In the rows, 128 means zero.
Rotation paths and how fast each direction turns (degrees each step):
Each turn is a multiple of 5 degrees from 10 to 175, or 0.
Each row of a path follows its step; steps can be skipped.
Path 1:
step 0: [133 131 120 122 135 125 129 133 126 118 119 125 122 126 128 126 136 114
 127 119 133 131 126 130 128 130 128 132 124 126 125 128 130 125 132 121
 137 133 136 134 142 125 132 125 125 129 119 127 132 130 132 131 119]
step 1: [138 133 135 116 124 117 128 130 125 120 130 133 129 129 124 127 131 126
 122 126 132 142 129 126 124 124 125 125 130 122 133 124 115 133 127 120
 128 127 134 134 128 125 130 119 132 130 127 131 132 128 137 128 137]
step 2: [131 136 134 118 138 124 128 133 124 128 132 125 124 131 139 136 128 115
 131 126 125 127 137 131 131 115 133 128 123 119 119 131 134 134 128 118
 127 126 130 133 129 129 130 130 126 129 128 132 125 127 125 130 139]
step 3: [128 130 132 126 129 129 130 135 126 138 136 121 129 123 125 125 128 116
 116 124 131 125 127 134 123 126 138 121 125 124 130 129 120 120 124 129
 124 137 133 133 134 135 125 121 122 138 125 133 122 128 131 132 133]
step 5: [118 136 126 125 127 132 127 125 124 126 125 126 124 129 125 128 131 129
 126 118 118 121 133 132 130 123 134 127 123 122 130 122 113 140 136 125
 132 130 133 129 134 122 129 121 122 132 124 127 135 118 135 133 132]
step 6: [131 140 128 124 134 123 129 127 133 124 139 123 133 124 134 129 125 129
 132 128 134 122 122 133 118 121 125 130 125 129 131 129 118 130 135 132
 134 127 129 123 127 129 132 133 123 134 122 131 134 127 129 129 146]
step 7: [123 119 133 127 128 130 132 135 130 132 132 126 129 117 127 134 126 128
 126 131 127 124 131 133 130 115 122 122 123 117 129 132 128 137 128 131
 132 136 123 126 125 125 126 136 120 139 134 127 126 127 133 142 135]
step 8: [127 121 124 127 130 133 128 122 130 138 131 123 128 123 132 121 132 126
 131 116 128 118 131 127 113 127 122 125 117 129 127 120 125 120 127 128
 135 137 125 132 131 120 132 129 119 131 135 125 129 128 125 128 131]
step 9: [118 132 134 135 127 118 134 121 133 127 129 132 128 122 124 126 132 134
 118 127 125 118 124 129 126 123 117 124 116 133 124 125 124 131 133 130
 131 135 130 134 119 123 136 127 135 130 131 133 135 129 135 129 125]
step 10: [126 128 126 131 137 136 127 122 133 121 128 129 121 133 121 136 133 118
 137 128 125 123 115 129 121 129 119 127 122 121 124 122 129 135 145 129
 131 127 125 129 128 121 132 131 130 131 128 129 129 127 126 134 131]
step 11: [131 118 126 130 135 118 132 125 126 125 133 128 139 129 120 122 131 133
 126 121 134 132 119 134 124 124 124 118 131 126 127 128 129 134 131 128
 134 137 128 129 137 120 132 133 136 139 124 128 125 134 122 130 134]
step 12: [127 120 129 124 136 127 131 127 117 126 122 126 123 129 126 137 127 130
 125 133 128 137 133 133 113 124 118 127 120 125 123 119 132 127 121 129
 131 134 129 133 123 126 133 137 135 126 135 127 124 134 128 128 135]
Directions:
[130 127 129 129 125 126 127 128 128 130 129 127 129 126 125 127 129 129
 125 129 124 128 127 128 131 128 128 126 128 126 128 129 127 132 127 128
 127 130 130 127 129 127 127 129 128 128 126 129 128 129 129 126 127]	175
Path 2:
step 1: [132 132 122 130 124 129 130 125 127 133 124 132 123 141 127 133 126 129
 135 129 131 124 137 133 126 126 118 137 131 125 128 133 125 127 136 132
 114 128 130 131 133 125 122 118 123 124 132 118 120 125 122 134 124]
step 2: [136 122 123 123 126 116 132 129 131 127 127 130 128 121 125 128 119 121
 124 121 123 134 129 119 123 127 133 134 124 135 128 132 127 131 130 128
 123 122 129 135 126 123 128 128 134 130 136 120 133 119 143 127 123]
step 3: [134 136 114 127 122 118 123 122 127 120 126 130 124 126 132 131 133 125
 131 125 131 129 120 126 128 129 123 124 126 134 124 130 122 129 137 136
 121 131 124 127 124 126 122 127 122 135 121 128 122 124 116 133 133]
step 4: [138 127 125 126 140 120 124 132 129 133 128 119 124 126 126 127 118 127
 121 127 126 126 122 123 127 131 124 131 126 126 123 121 123 128 126 127
 129 133 124 123 130 120 124 121 119 117 136 123 142 123 131 129 131]
step 5: [129 139 121 129 124 126 122 124 116 120 134 132 120 130 136 128 121 133
 127 132 131 128 133 124 133 131 119 141 117 130 125 137 131 127 132 129
 124 136 130 126 136 134 126 127 131 134 125 125 131 131 132 130 128]
step 6: [142 127 129 127 122 134 127 133 126 121 126 127 124 115 124 124 120 130
 128 121 120 125 124 122 133 134 123 126 135 140 129 123 130 125 126 128
 127 125 126 131 135 126 137 124 131 125 136 123 132 120 124 122 132]
step 7: [128 135 125 126 126 125 118 133 131 129 138 127 122 133 130 130 128 131
 125 129 121 130 114 139 131 126 123 131 126 128 116 123 130 123 134 134
 126 132 137 128 134 129 124 129 138 132 123 136 125 119 127 130 127]
step 8: [129 125 125 135 125 137 135 135 119 127 129 124 121 130 122 123 124 129
 125 125 121 125 126 128 131 120 120 129 124 128 122 122 134 135 127 117
 118 124 118 127 124 126 122 129 128 122 138 129 138 125 122 132 126]
step 9: [124 134 123 128 126 127 120 120 123 133 131 133 133 129 120 137 125 132
 130 121 128 131 129 121 135 129 127 135 131 126 115 124 127 127 131 133
 124 125 130 140 133 140 125 129 134 128 122 127 133 127 129 121 116]
step 10: [137 124 132 130 123 133 126 129 127 129 129 131 130 122 124 128 141 123
 129 120 127 124 120 124 135 129 126 121 120 129 125 129 130 132 130 129
 118 121 128 114 126 129 124 133 129 131 133 125 135 120 133 117 135]
step 11: [127 135 125 129 131 123 129 136 130 135 127 133 122 131 127 132 135 130
 121 133 127 128 125 124 135 129 124 132 141 123 122 127 131 123 136 135
 122 142 126 131 118 130 130 135 127 123 120 132 138 126 125 121 125]
step 12: [131 121 126 133 126 131 136 133 119 129 132 130 119 125 125 132 130 136
 132 121 131 132 131 127 141 131 125 135 128 121 124 133 123 129 128 121
 131 119 133 116 129 122 127 130 117 123 131 132 131 125 137 127 125]
Directions:
[125 126 128 127 127 129 125 131 128 130 127 127 130 130 130 127 127 130
 129 127 129 128 128 126 128 127 130 129 128 128 130 129 125 129 127 126
 129 129 129 128 126 130 130 127 128 129 126 127 128 126 126 129 131]	0
Path 3:
step 0: [121 131 129 129 136 130 132 124 134 124 126 122 118 124 131 118 124 126
 123 124 131 132 136 129 121 131 119 129 138 134 131 129 125 118 124 132
 130 127 132 126 136 118 109 118 121 129 129 131 130 127 132 130 127]
step 1: [136 125 128 134 128 135 128 126 128 127 130 121 125 115 130 119 123 133
 128 120 122 126 116 126 129 128 121 133 125 131 139 141 131 127 132 133
 124 127 140 131 131 119 133 118 134 132 129 123 125 123 135 122 128]
step 2: [127 123 138 132 134 132 133 126 138 135 128 124 121 131 127 124 129 130
 132 126 134 130 129 127 128 137 126 130 127 139 138 129 124 132 141 121
 129 118 121 126 132 128 131 119 116 132 125 123 126 118 130 126 118]
step 3: [116 127 134 124 133 129 136 125 132 133 131 126 129 126 129 120 129 128
 123 117 128 143 128 131 123 128 117 137 126 125 128 134 129 127 141 133
 138 124 131 136 119 127 132 121 134 132 126 134 131 124 128 127 137]
step 4: [131 117 124 136 128 131 125 131 137 129 124 120 137 127 120 123 135 121
 129 121 139 133 127 128 128 128 109 129 133 134 134 133 131 127 128 125
 128 128 120 129 134 127 134 128 132 120 130 129 132 119 136 129 131]
step 6: [122 120 120 141 130 131 128 117 131 128 124 128 131 121 138 130 129 127
 125 132 132 133 136 126 128 139 118 125 126 120 133 141 130 124 135 127
 132 127 128 130 130 126 125 127 129 128 134 124 123 120 118 138 135]
step 7: [125 127 132 133 129 129 128 131 128 131 128 123 129 119 125 131 132 127
 115 134 127 124 131 134 139 144 116 131 132 127 137 120 129 121 132 126
 126 122 125 132 131 128 131 131 139 138 132 129 120 128 136 120 129]
step 8: [130 136 127 126 124 133 134 135 132 136 125 129 127 129 136 126 128 127
 120 127 137 127 141 132 122 135 122 117 134 131 139 134 130 121 128 138
 137 130 128 125 135 127 129 126 122 138 121 129 123 124 133 133 135]
step 9: [124 134 126 134 139 132 126 128 131 127 123 123 125 124 131 126 127 128
 128 121 127 125 126 133 128 131 129 128 135 125 135 125 137 120 129 128
 140 121 143 131 142 116 127 127 140 125 130 130 127 116 126 126 128]
step 10: [133 124 126 131 132 125 134 133 129 128 124 139 118 127 129 136 122 127
 130 126 133 126 130 129 128 134 122 127 120 130 135 135 130 124 142 123
 123 130 131 127 140 124 134 118 130 128 126 129 125 121 146 122 127]
step 11: [121 129 131 122 135 132 140 113 137 139 128 138 121 129 131 123 137 129
 126 127 134 126 118 128 126 132 121 123 131 133 126 128 127 120 136 127
 134 119 138 131 130 135 133 128 129 130 125 126 124 123 131 131 126]
step 12: [132 131 132 132 140 131 120 123 132 136 125 130 133 125 132 124 137 119
 120 128 131 139 129 137 126 125 120 122 129 126 132 136 136 133 138 122
 126 135 133 133 127 127 136 124 132 119 125 136 128 126 132 120 132]
Directions:
[131 130 128 128 127 128 127 127 130 128 130 129 128 126 126 126 131 129
 128 128 128 128 128 128 128 128 126 127 130 130 127 130 125 125 123 130
 128 127 128 128 128 131 129 127 129 127 127 129 127 129 130 127 129]	100
[128 130 132 127 129 128 130 128 126 129 130 128 127 126 127 128 128 126
 128 125 130 126 128 128 128 126 131 128 128 128 127 129 126 127 130 127
 127 128 127 128 130 128 130 126 130 128 129 126 131 125 128 130 129]	45
[127 128 129 128 128 127 129 128 127 130 129 127 129 129 127 126 132 126
 124 129 128 128 130 128 126 129 129 128 128 127 130 127 125 130 130 127
 130 130 128 131 126 129 130 130 127 130 126 130 128 128 128 127 126]	80
Path 4:
step 0: [130 137 122 131 122 130 127 122 129 128 135 128 121 131 129 125 139 129
 131 132 126 123 131 131 129 125 121 131 123 122 131 128 132 134 128 133
 126 139 134 128 127 117 133 127 133 142 134 130 132 123 138 131 129]
step 1: [128 130 125 127 118 122 127 128 129 123 131 131 123 131 124 113 137 124
 133 134 120 126 135 124 129 133 125 136 132 126 133 134 125 122 118 132
 126 131 128 135 130 126 128 133 128 130 137 132 133 123 134 137 131]
step 2: [126 127 127 124 125 132 133 129 136 127 125 134 126 135 127 122 132 129
 133 136 116 124 132 119 135 126 135 128 134 130 137 127 130 120 125 142
 138 126 126 130 134 126 126 124 134 129 133 131 130 120 130 126 125]
step 3: [121 128 127 130 134 130 119 137 131 127 126 138 126 134 125 126 127 127
 133 139 121 126 127 134 127 124 123 123 136 125 135 130 127 125 128 133
 134 133 123 130 128 116 131 124 131 133 135 132 124 123 134 119 122]
step 4: [120 128 126 130 130 125 125 128 126 124 126 134 124 133 137 122 144 134
 132 129 120 131 126 140 127 131 125 123 127 124 134 129 126 125 130 129
 129 133 128 127 137 118 127 135 128 124 134 124 130 131 139 124 124]
step 5: [128 131 128 126 116 130 123 123 133 124 135 132 125 139 128 128 133 134
 135 131 121 131 130 123 131 135 126 121 130 123 128 118 130 129 124 132
 127 133 131 126 133 121 130 140 125 125 128 125 132 125 138 128 119]
step 6: [127 131 126 125 123 130 129 124 140 128 130 124 125 136 123 123 130 133
 136 134 131 128 135 129 137 135 130 128 136 130 136 124 127 133 126 126
 130 140 131 128 127 112 131 130 127 133 133 137 132 128 130 130 130]
step 7: [126 128 122 130 124 129 132 117 127 125 132 129 130 131 132 120 137 132
 132 138 124 124 126 128 133 122 124 132 133 123 136 131 130 128 125 131
 130 134 124 125 123 125 135 126 129 131 144 138 135 123 131 125 135]
step 8: [123 133 125 128 127 123 128 128 126 123 124 132 126 134 130 115 135 124
 130 137 120 131 128 116 133 124 116 124 133 124 133 128 128 117 125 132
 130 131 130 124 130 127 127 127 135 139 135 127 131 128 134 134 127]
step 9: [123 133 122 127 129 135 129 132 137 123 126 142 123 131 129 122 132 125
 128 130 121 133 136 124 132 128 127 128 129 130 136 132 136 126 121 126
 134 130 125 133 135 120 128 130 137 130 132 126 124 123 138 128 120]
step 10: [125 124 122 125 127 130 123 134 131 123 134 143 119 133 129 133 136 131
 132 133 125 123 131 131 122 134 127 133 129 127 135 131 128 126 127 136
 137 133 133 126 131 118 133 132 130 128 129 136 129 128 135 122 123]
step 12: [129 136 128 131 118 134 128 123 132 130 127 121 128 138 123 122 138 134
 133 135 116 124 134 132 132 127 123 123 131 123 127 126 131 128 130 135
 129 134 128 134 132 117 126 133 128 131 130 125 129 120 135 128 131]
Directions:
[127 127 127 127 129 125 130 128 129 128 130 129 126 127 128 129 129 124
 128 129 127 126 127 127 126 127 127 131 126 129 127 129 128 127 125 129
 130 128 128 130 130 127 127 126 130 130 126 127 126 126 128 129 129]	45
[126 127 129 129 129 126 128 127 128 127 130 126 128 131 129 128 127 128
 131 131 128 128 125 131 129 129 132 126 130 127 127 127 128 128 127 128
 127 126 127 129 129 127 127 128 126 127 127 125 127 127 129 127 129]	40
Path 5:
step 0: [121 132 121 138 126 125 130 132 127 133 130 133 119 121 126 127 137 134
 123 136 125 130 126 129 131 122 135 134 132 127 126 126 123 130 131 142
 129 139 137 132 131 125 124 136 126 126 124 127 128 135 121 125 130]
step 1: [126 134 129 128 127 133 134 129 130 126 130 126 126 128 132 118 131 142
 133 125 136 136 125 129 133 121 121 121 132 132 127 132 125 112 129 126
 119 125 137 127 133 123 124 130 129 125 123 125 125 125 124 135 131]
step 2: [123 120 128 133 133 129 122 128 123 134 130 132 133 137 122 115 131 125
 122 131 132 125 119 129 122 127 129 131 126 131 130 129 124 123 135 138
 127 117 133 130 126 127 122 135 129 136 129 128 132 133 131 139 129]
step 3: [122 128 126 127 119 129 125 129 121 123 123 120 120 130 122 129 132 135
 121 125 136 131 130 127 119 130 137 123 124 130 129 126 123 128 137 134
 118 137 138 127 133 133 130 123 134 132 129 133 131 129 124 129 127]
step 4: [125 131 137 124 128 129 127 126 127 128 130 128 125 134 123 128 131 129
 131 127 140 130 122 131 142 126 128 133 125 129 131 127 124 126 122 140
 124 120 131 117 135 128 140 125 128 136 125 119 128 132 122 126 130]
step 5: [129 119 130 125 129 123 129 128 124 141 134 126 123 123 124 127 132 130
 131 122 129 129 129 131 126 130 133 133 129 123 121 129 124 123 144 135
 128 128 131 123 124 126 129 136 119 138 123 128 122 124 121 129 121]
step 6: [120 128 121 132 123 131 132 132 123 137 129 123 119 127 121 127 128 128
 122 132 127 136 126 131 131 120 124 125 117 136 126 124 123 125 135 120
 122 127 120 121 138 123 127 128 133 132 121 126 125 126 127 123 129]
step 8: [129 136 122 133 126 133 129 118 117 136 126 130 127 135 123 130 133 131
 129 133 131 133 127 128 122 138 137 122 131 131 130 129 130 131 134 137
 125 130 124 132 124 120 126 125 127 140 126 124 119 123 126 127 131]
step 9: [128 127 131 127 121 139 128 125 131 134 124 134 121 125 128 123 130 134
 135 121 126 131 131 134 125 122 133 128 119 133 128 135 122 127 121 133
 135 130 130 130 141 122 132 127 137 139 124 131 132 124 122 128 131]
step 10: [126 134 133 123 125 120 131 127 128 140 128 130 128 132 136 120 122 128
 132 124 135 128 129 134 116 128 127 124 126 139 132 136 122 132 136 135
 132 124 126 122 127 132 130 129 121 127 124 117 127 131 126 129 127]
step 11: [128 126 124 123 133 125 135 121 129 125 131 126 124 124 133 124 131 129
 121 130 123 135 128 133 128 141 130 134 118 137 129 126 132 129 142 138
 128 134 121 127 139 125 126 128 133 134 127 127 130 127 131 132 129]
step 12: [118 133 129 127 134 127 126 124 128 122 123 127 131 122 125 120 129 120
 129 129 133 143 135 138 123 123 133 129 124 128 124 128 120 127 118 130
 123 137 127 128 133 128 133 129 123 130 119 120 127 123 128 127 129]
Directions:
[127 127 128 126 126 128 127 130 127 128 128 125 129 128 130 128 127 126
 127 129 127 126 127 127 127 127 127 127 127 130 130 131 127 130 131 128
 126 129 127 128 130 130 127 128 128 128 130 129 129 133 129 125 127]	95
